0: (520, 469, 397, 346, 409, 470, 608, 803, 822, 801, 698, 547, 313, 137, 48, 33, 107, 249, 394, 442, 436, 464, 424, 507, 612, 687, 737, 790, 764, 685, 586, 559, 504, 533, 536)
1: (452, 442, 465, 483, 569, 614, 622, 650, 512, 386, 314, 265, 287, 327, 426, 508, 563, 568, 578, 553, 515, 590, 555, 618, 628, 595, 571, 535, 463, 431, 456, 470, 470, 486, 470)
2: (476, 483, 508, 630, 615, 546, 536, 445, 385, 405, 418, 388, 544, 609, 651, 706, 695, 605, 572, 563, 556, 520, 525, 486, 480, 434, 384, 410, 416, 421, 499, 476, 417, 492, 444)
3: (472, 496, 535, 568, 571, 513, 488, 401, 406, 445, 463, 513, 598, 687, 662, 683, 660, 600, 587, 532, 535, 465, 495, 477, 399, 415, 395, 379, 399, 425, 466, 492, 434, 463, 452)
4: (479, 472, 489, 560, 522, 562, 523, 504, 480, 428, 443, 461, 492, 554, 628, 643, 645, 603, 505, 535, 510, 531, 541, 485, 486, 460, 413, 402, 430, 411, 461, 447, 487, 484, 467)
5: (502, 469, 437, 447, 447, 512, 595, 648, 725, 708, 611, 481, 416, 374, 349, 385, 437, 492, 461, 482, 475, 384, 468, 461, 519, 570, 533, 553, 541, 515, 491, 476, 518, 528, 515)
6: (493, 504, 524, 501, 555, 551, 513, 472, 465, 408, 421, 476, 527, 574, 638, 645, 637, 614, 554, 541, 528, 506, 508, 500, 512, 426, 414, 383, 388, 416, 454, 450, 468, 476, 482)
7: (582, 622, 630, 530, 433, 299, 201, 151, 158, 245, 397, 583, 679, 740, 779, 743, 709, 724, 722, 690, 679, 662, 551, 479, 410, 351, 382, 363, 368, 390, 407, 398, 441, 446, 512)
8: (461, 463, 471, 510, 525, 566, 549, 540, 532, 488, 475, 462, 513, 545, 571, 592, 592, 579, 551, 504, 482, 455, 488, 474, 467, 491, 444, 414, 410, 424, 442, 475, 487, 468, 484)
9: (450, 473, 491, 569, 535, 559, 581, 530, 492, 440, 452, 417, 520, 533, 584, 645, 652, 591, 567, 511, 494, 552, 481, 505, 439, 458, 448, 431, 421, 414, 480, 487, 439, 471, 468)
10: (494, 486, 499, 509, 531, 571, 523, 494, 451, 379, 371, 415, 459, 498, 590, 592, 602, 608, 559, 556, 544, 582, 557, 537, 546, 475, 459, 427, 407, 403, 431, 411, 488, 462, 488)
11: (567, 543, 490, 453, 384, 349, 389, 495, 702, 929, 999, 999, 898, 585, 180, 0, 0, 0, 0, 0, 35, 209, 317, 400, 468, 565, 702, 880, 999, 999, 999, 984, 862, 724, 627)
12: (493, 494, 524, 522, 536, 553, 538, 548, 450, 418, 415, 470, 503, 531, 640, 657, 645, 599, 502, 544, 492, 589, 474, 496, 497, 433, 438, 422, 423, 396, 465, 445, 464, 466, 486)
13: (523, 566, 598, 567, 524, 462, 328, 240, 204, 280, 327, 459, 551, 682, 716, 709, 676, 678, 664, 653, 672, 589, 613, 536, 471, 433, 387, 361, 379, 416, 420, 426, 468, 441, 479)
14: (452, 431, 414, 446, 496, 586, 645, 651, 641, 590, 461, 330, 267, 293, 305, 410, 492, 504, 613, 510, 505, 484, 517, 542, 581, 615, 623, 580, 507, 491, 477, 460, 494, 514, 486)
15: (457, 444, 416, 383, 466, 575, 686, 758, 736, 630, 461, 303, 128, 89, 115, 215, 334, 435, 509, 510, 492, 501, 524, 622, 680, 749, 768, 708, 648, 586, 525, 512, 514, 509, 506)
16: (587, 606, 573, 483, 372, 251, 172, 144, 255, 385, 554, 665, 783, 768, 761, 741, 720, 734, 718, 709, 653, 552, 520, 413, 349, 322, 355, 351, 354, 390, 395, 369, 440, 479, 569)
17: (502, 569, 598, 570, 595, 462, 335, 200, 152, 176, 269, 398, 553, 650, 675, 679, 667, 676, 716, 681, 686, 689, 649, 591, 499, 417, 371, 383, 361, 416, 403, 414, 410, 451, 482)
18: (496, 468, 427, 429, 458, 525, 611, 673, 734, 723, 625, 425, 343, 272, 230, 308, 385, 446, 443, 506, 478, 414, 495, 509, 554, 618, 577, 632, 622, 551, 549, 504, 506, 519, 502)
19: (481, 472, 486, 537, 571, 562, 568, 518, 491, 464, 447, 434, 481, 543, 576, 605, 606, 602, 536, 528, 530, 463, 552, 499, 482, 473, 432, 418, 433, 428, 416, 446, 488, 507, 469)
20: (632, 609, 537, 419, 291, 167, 117, 134, 267, 479, 601, 726, 796, 853, 800, 776, 765, 776, 756, 692, 662, 514, 468, 343, 305, 308, 345, 326, 347, 387, 367, 393, 446, 504, 592)
21: (436, 491, 526, 593, 614, 595, 541, 427, 326, 259, 235, 219, 361, 478, 549, 641, 659, 627, 612, 612, 600, 633, 648, 636, 597, 541, 467, 441, 414, 410, 486, 452, 447, 453, 441)
22: (507, 491, 440, 480, 433, 448, 562, 637, 709, 783, 751, 632, 560, 452, 367, 397, 401, 391, 433, 439, 425, 378, 374, 395, 393, 490, 543, 577, 587, 556, 582, 515, 514, 504, 487)
23: (532, 500, 416, 415, 365, 436, 538, 708, 806, 862, 820, 696, 494, 248, 148, 60, 99, 157, 304, 377, 396, 422, 369, 432, 522, 587, 668, 777, 782, 725, 629, 601, 558, 538, 523)
24: (525, 580, 669, 673, 569, 437, 251, 72, 26, 90, 171, 308, 493, 687, 720, 743, 728, 718, 736, 725, 789, 732, 741, 628, 526, 469, 403, 380, 407, 430, 446, 450, 406, 405, 437)
25: (626, 629, 598, 464, 319, 192, 89, 123, 172, 341, 515, 693, 746, 811, 814, 813, 764, 751, 735, 732, 699, 621, 499, 423, 343, 318, 351, 348, 374, 392, 392, 406, 430, 482, 563)
26: (496, 467, 525, 513, 565, 575, 566, 523, 468, 415, 387, 430, 437, 509, 586, 591, 588, 623, 513, 543, 540, 491, 556, 527, 539, 516, 499, 434, 448, 432, 451, 461, 473, 470, 483)
27: (492, 449, 397, 411, 434, 533, 666, 765, 828, 731, 592, 401, 231, 93, 67, 107, 229, 343, 439, 456, 465, 531, 479, 555, 631, 700, 772, 757, 675, 621, 549, 511, 483, 519, 525)
28: (481, 521, 552, 586, 558, 518, 420, 298, 314, 327, 382, 473, 564, 668, 677, 670, 648, 648, 610, 600, 606, 560, 577, 534, 444, 430, 374, 365, 402, 426, 425, 480, 445, 439, 465)
29: (517, 462, 433, 419, 463, 492, 569, 662, 702, 688, 621, 602, 474, 419, 431, 418, 421, 469, 479, 466, 426, 402, 389, 417, 466, 518, 532, 535, 525, 508, 460, 506, 530, 516, 508)
30: (510, 556, 562, 521, 507, 455, 381, 351, 329, 343, 439, 542, 620, 666, 718, 703, 672, 635, 623, 605, 570, 572, 496, 460, 458, 371, 399, 358, 368, 396, 446, 401, 459, 439, 490)
31: (503, 548, 580, 624, 553, 482, 407, 281, 262, 318, 368, 463, 577, 686, 708, 738, 714, 654, 613, 617, 630, 599, 566, 514, 432, 402, 377, 358, 382, 408, 460, 450, 438, 446, 452)
32: (453, 486, 510, 556, 571, 569, 545, 446, 417, 370, 366, 372, 435, 512, 572, 637, 635, 611, 584, 566, 557, 555, 568, 551, 531, 491, 443, 416, 415, 425, 463, 446, 498, 481, 461)

(499, 490, 450, 425, 427, 452, 606, 716, 784, 790, 737, 580, 455, 276, 228, 218, 287, 350, 368, 454, 419, 413, 413, 443, 526, 573, 610, 673, 691, 619, 580, 559, 494, 526, 511) --> 18 22 23
(522, 492, 455, 426, 453, 483, 578, 656, 716, 772, 731, 719, 557, 458, 408, 354, 360, 401, 359, 411, 409, 385, 359, 374, 442, 481, 530, 570, 574, 564, 503, 527, 487, 541, 532) --> 22 29 5
(501, 555, 553, 581, 506, 430, 376, 258, 317, 362, 470, 560, 662, 735, 713, 723, 679, 657, 623, 556, 583, 555, 504, 461, 377, 371, 344, 356, 357, 413, 440, 452, 440, 463, 480) --> 30 31 28
(512, 560, 591, 598, 492, 446, 346, 305, 319, 363, 452, 549, 639, 738, 720, 731, 686, 649, 649, 590, 598, 558, 499, 476, 388, 386, 374, 343, 359, 402, 437, 465, 450, 425, 467) --> 30 31 28
(506, 495, 434, 403, 440, 461, 544, 622, 737, 777, 766, 660, 591, 497, 377, 345, 358, 404, 452, 409, 422, 301, 390, 367, 440, 479, 515, 543, 553, 569, 499, 499, 496, 515, 525) --> 22 29 5
(516, 493, 469, 411, 412, 438, 515, 635, 738, 807, 841, 796, 661, 505, 349, 256, 229, 270, 346, 336, 367, 367, 361, 371, 374, 456, 555, 600, 613, 611, 578, 555, 532, 527, 530) --> 22 29 23
(565, 598, 560, 509, 409, 313, 249, 246, 275, 412, 548, 672, 751, 786, 767, 753, 727, 691, 681, 649, 612, 537, 477, 384, 304, 321, 327, 340, 369, 403, 371, 427, 437, 463, 515) --> 16 20 25
(489, 531, 613, 599, 597, 511, 393, 273, 213, 152, 227, 374, 481, 606, 665, 692, 660, 666, 643, 623, 653, 685, 636, 633, 519, 471, 416, 387, 375, 421, 425, 493, 446, 437, 442) --> 17 13 31
(519, 474, 434, 367, 434, 500, 591, 706, 774, 745, 668, 561, 371, 272, 264, 251, 328, 396, 433, 476, 453, 380, 438, 457, 559, 599, 615, 632, 652, 592, 528, 517, 511, 523, 509) --> 18 5 29
(494, 547, 562, 570, 509, 466, 413, 402, 317, 344, 436, 533, 600, 645, 713, 691, 676, 630, 618, 595, 557, 594, 539, 486, 430, 383, 379, 369, 398, 392, 407, 415, 469, 447, 482) --> 30 28 31
(476, 469, 498, 537, 586, 592, 561, 487, 420, 376, 332, 319, 390, 497, 549, 616, 625, 619, 559, 548, 565, 551, 569, 558, 580, 524, 471, 442, 418, 434, 444, 467, 451, 462, 471) --> 32 10 26
(468, 517, 518, 579, 540, 534, 469, 417, 360, 321, 349, 428, 539, 605, 654, 650, 651, 616, 620, 582, 561, 624, 534, 523, 477, 427, 354, 382, 376, 389, 417, 451, 471, 472, 461) --> 28 2 6
(472, 441, 433, 400, 528, 598, 641, 672, 612, 489, 391, 390, 265, 299, 378, 400, 452, 541, 543, 524, 504, 497, 521, 571, 631, 633, 597, 538, 514, 477, 419, 461, 516, 494, 500) --> 14 1 5
(525, 558, 600, 570, 506, 420, 347, 274, 273, 378, 473, 634, 668, 749, 759, 721, 691, 660, 614, 597, 589, 560, 514, 455, 349, 348, 378, 356, 380, 406, 418, 449, 438, 458, 487) --> 30 31 28
(490, 486, 504, 486, 566, 564, 550, 525, 482, 467, 430, 459, 475, 550, 577, 586, 597, 601, 557, 521, 521, 485, 534, 508, 516, 465, 455, 402, 402, 419, 407, 427, 484, 471, 499) --> 19 8 26
(508, 476, 439, 407, 375, 501, 580, 716, 829, 841, 738, 525, 343, 181, 73, 92, 178, 265, 382, 437, 454, 427, 472, 502, 568, 653, 729, 766, 737, 678, 616, 548, 533, 526, 522) --> 0 27 23
(464, 505, 529, 597, 548, 543, 487, 410, 380, 382, 417, 393, 519, 615, 623, 676, 657, 622, 623, 543, 566, 554, 550, 508, 486, 434, 401, 403, 377, 413, 431, 448, 469, 472, 463) --> 2 6 32
(490, 491, 545, 554, 585, 517, 473, 422, 402, 360, 383, 454, 537, 584, 633, 631, 623, 624, 574, 596, 567, 513, 569, 539, 499, 463, 393, 391, 414, 413, 431, 463, 461, 466, 469) --> 6 32 2
(501, 523, 532, 564, 563, 519, 462, 382, 353, 351, 363, 450, 542, 623, 671, 700, 673, 642, 562, 572, 599, 524, 538, 508, 507, 449, 384, 369, 387, 432, 422, 460, 453, 465, 475) --> 28 2 6
(408, 437, 497, 540, 623, 637, 605, 550, 400, 274, 184, 154, 226, 345, 411, 504, 564, 599, 690, 576, 583, 588, 634, 698, 672, 661, 545, 520, 446, 454, 393, 533, 478, 487, 453) --> 1 21 32
(481, 462, 391, 428, 434, 550, 608, 705, 713, 678, 609, 493, 414, 342, 333, 348, 416, 449, 519, 496, 449, 436, 416, 463, 513, 556, 522, 589, 560, 509, 455, 513, 502, 517, 501) --> 5 29 18
(544, 583, 578, 546, 513, 362, 330, 268, 296, 391, 500, 600, 735, 797, 735, 727, 675, 661, 646, 607, 605, 533, 484, 427, 364, 336, 313, 341, 366, 410, 427, 442, 385, 458, 500) --> 30 16 31
(540, 514, 483, 409, 331, 385, 449, 629, 777, 906, 976, 918, 667, 388, 126, 0, 0, 0, 0, 111, 236, 421, 357, 418, 474, 558, 744, 838, 901, 895, 868, 761, 691, 588, 566) --> 11 23 0
(515, 469, 400, 409, 409, 485, 627, 761, 810, 812, 682, 487, 270, 125, 52, 77, 173, 272, 348, 447, 435, 473, 436, 517, 593, 686, 743, 791, 763, 674, 613, 593, 513, 533, 517) --> 0 27 23
(476, 458, 424, 415, 500, 526, 632, 669, 672, 610, 534, 492, 411, 371, 393, 408, 439, 504, 524, 498, 458, 426, 447, 473, 536, 547, 540, 530, 512, 484, 440, 468, 522, 524, 502) --> 5 29 14
(590, 612, 595, 543, 398, 279, 191, 187, 250, 392, 524, 658, 742, 777, 781, 769, 744, 710, 677, 682, 650, 581, 512, 429, 348, 339, 332, 338, 369, 395, 414, 404, 426, 457, 540) --> 16 25 7
(462, 518, 578, 584, 579, 534, 476, 355, 287, 272, 300, 432, 491, 577, 666, 666, 663, 640, 602, 622, 585, 642, 601, 569, 472, 441, 401, 396, 410, 403, 419, 465, 472, 467, 443) --> 28 31 32
(579, 538, 506, 432, 378, 347, 381, 525, 749, 910, 999, 999, 882, 524, 191, 0, 0, 0, 0, 0, 17, 252, 305, 379, 491, 551, 755, 885, 999, 999, 999, 971, 862, 712, 626) --> 11 23 0
